One turn moves every row onto another: examples first, then more rows asked
z481: [ 10  37 -15 -18 -29 -10  42   7  20  26  40  39  -2]
z995: [ 26  23   1 -53 -27  -3  67  -8  -2 -15  -4 -26   9]
z123: [  2   8   9 -15 -24 -27  15  10   9 -31 -58   5   2]
z118: [  2  12  -3  -6 -44 -32   9  12  11 -32 -52  16  17]
z355: [ 24  10   1 -47   1  -7  62  -7 -11 -20 -25 -12   8]
z855: [-32  14 -59  12 -25   7  41 -10  23 -17  25  -5 -19]
z61: [  4  17   1   5 -20 -24  -4   8   7 -34 -45   3 -10]
z453: [ 16  14   4  16 -36 -33  16 -16  13 -38 -36 -11   4]
z119: [ -5  32  11 -11 -41  -4  12  16  17  15  25  51  15]
z77: [-38  -7 -27  -2 -29   7  44  -1  20 -20  20  -7 -41]
z455: [ 26  43  -9 -43 -13 -24  57 -19 -16 -22  -2  -6  23]
z693: [  1  12 -19   5  -9  35 -10 -36  27 -21  -2 -27  11]
z508: [ -5  30  -7 -26  -9  57  -7 -23  22 -15   2  -5  -8]
z622: [ -7  24 -10 -11 -55  -6  36  26  27  23  34  27  13]
z738: [ 17  41  -8 -27 -42   8  36  -3  29  18  32  40  25]
z428: [  7   5  -4 -14 -34 -29   7  15  11 -29 -55   8  16]
z406: [ -4  21 -29 -14  -2  57 -11 -20  14 -13  -9   8  13]
z626: [ 32  15 -17 -49 -13  -1  67  -6 -15 -14 -14 -12  27]
z926: [-31 -17 -52   7 -18   9  45   2  10 -16  13   5 -26]
z846: [ 25   5   1 -29 -11 -13  46 -32  -2 -25  -4 -34  27]
z713: [  1  36  -1 -17 -33  -6   5   6  30  23  27  46  16]
z226: [  3  15 -24 -21 -20  53  -1 -17  28 -24 -15 -21  28]
z494: [ 14  40  -7 -20 -30  -1  41  20   9  31  38  24   1]
z683: [-28  -6 -61 -11 -21   6  45  -4  18 -36   3 -13 -25]
z258: [ -5  14 -12 -26 -47 -15  28  20  19  27  40  28  16]
z834: [-16 -13 -29  20 -22   7  41 -32  14 -35  18 -14 -16]
z577: [  1  32  -1 -12 -37 -52   7   5  14 -26 -32   3  17]
z753: [-29 -17 -42   2 -24  26  49  -2  25 -25  -3  -5 -24]
z532: [ -1  20  20 -15 -54 -22  10   7  22 -38 -42   6   1]
z552: [ 22  27 -23 -55  -1  -4  52 -15 -11 -35 -16 -19  10]
z55: [-22  31 -34 -11 -15  42  -9 -33  27 -20  13   4  20]
z240: [ 14  47  -2 -17 -46  24  28   7  17  17  27  38  21]
z822: [ -9  13 -12 -21 -32 -33   6   5  11 -49 -46   6   1]
z584: [ -5   6 -30 -20  -1  58  -6 -21  19 -19  -9   5  13]
z914: [ -5  24   2 -11 -53  -5  17   5  15   8  29  56  12]
z341: [  0  31 -16 -10 -57 -16  29  17  39  19  25  34  11]
z817: [ 22  50  -7 -13 -49  13  20   3  14  17  22  45   6]
z922: [ 29   8 -14 -48  -8  -6  65  -8 -15 -22 -21  -8  17]
z154: [ 17   3  -4 -44  10  -6  53 -17 -19 -24   0 -18  10]
z56: [-20 -14 -42  10 -41  11  57  -5  17 -44   1  -5 -15]
z130: [ 20  42 -21 -23 -39   5  29  17  17  36  34  18   6]
z538: [ -9  24 -36 -26  -8  46 -10 -27  22 -38 -16  -1   7]
z833: [-21 -17 -57   8 -18  15  40   3  17 -20   2  -1 -28]
z471: [ -9   9 -25 -16  -9  63   6 -21  28 -23 -16  -6   6]

z240 goes to z494
z584 goes to z922
Where do these go?
z130 goes to z258
z453 goes to z693
z508 goes to z995
z56 goes to z61
z753 goes to z123
z855 goes to z577
z822 goes to z538
z118 goes to z406
z341 goes to z713

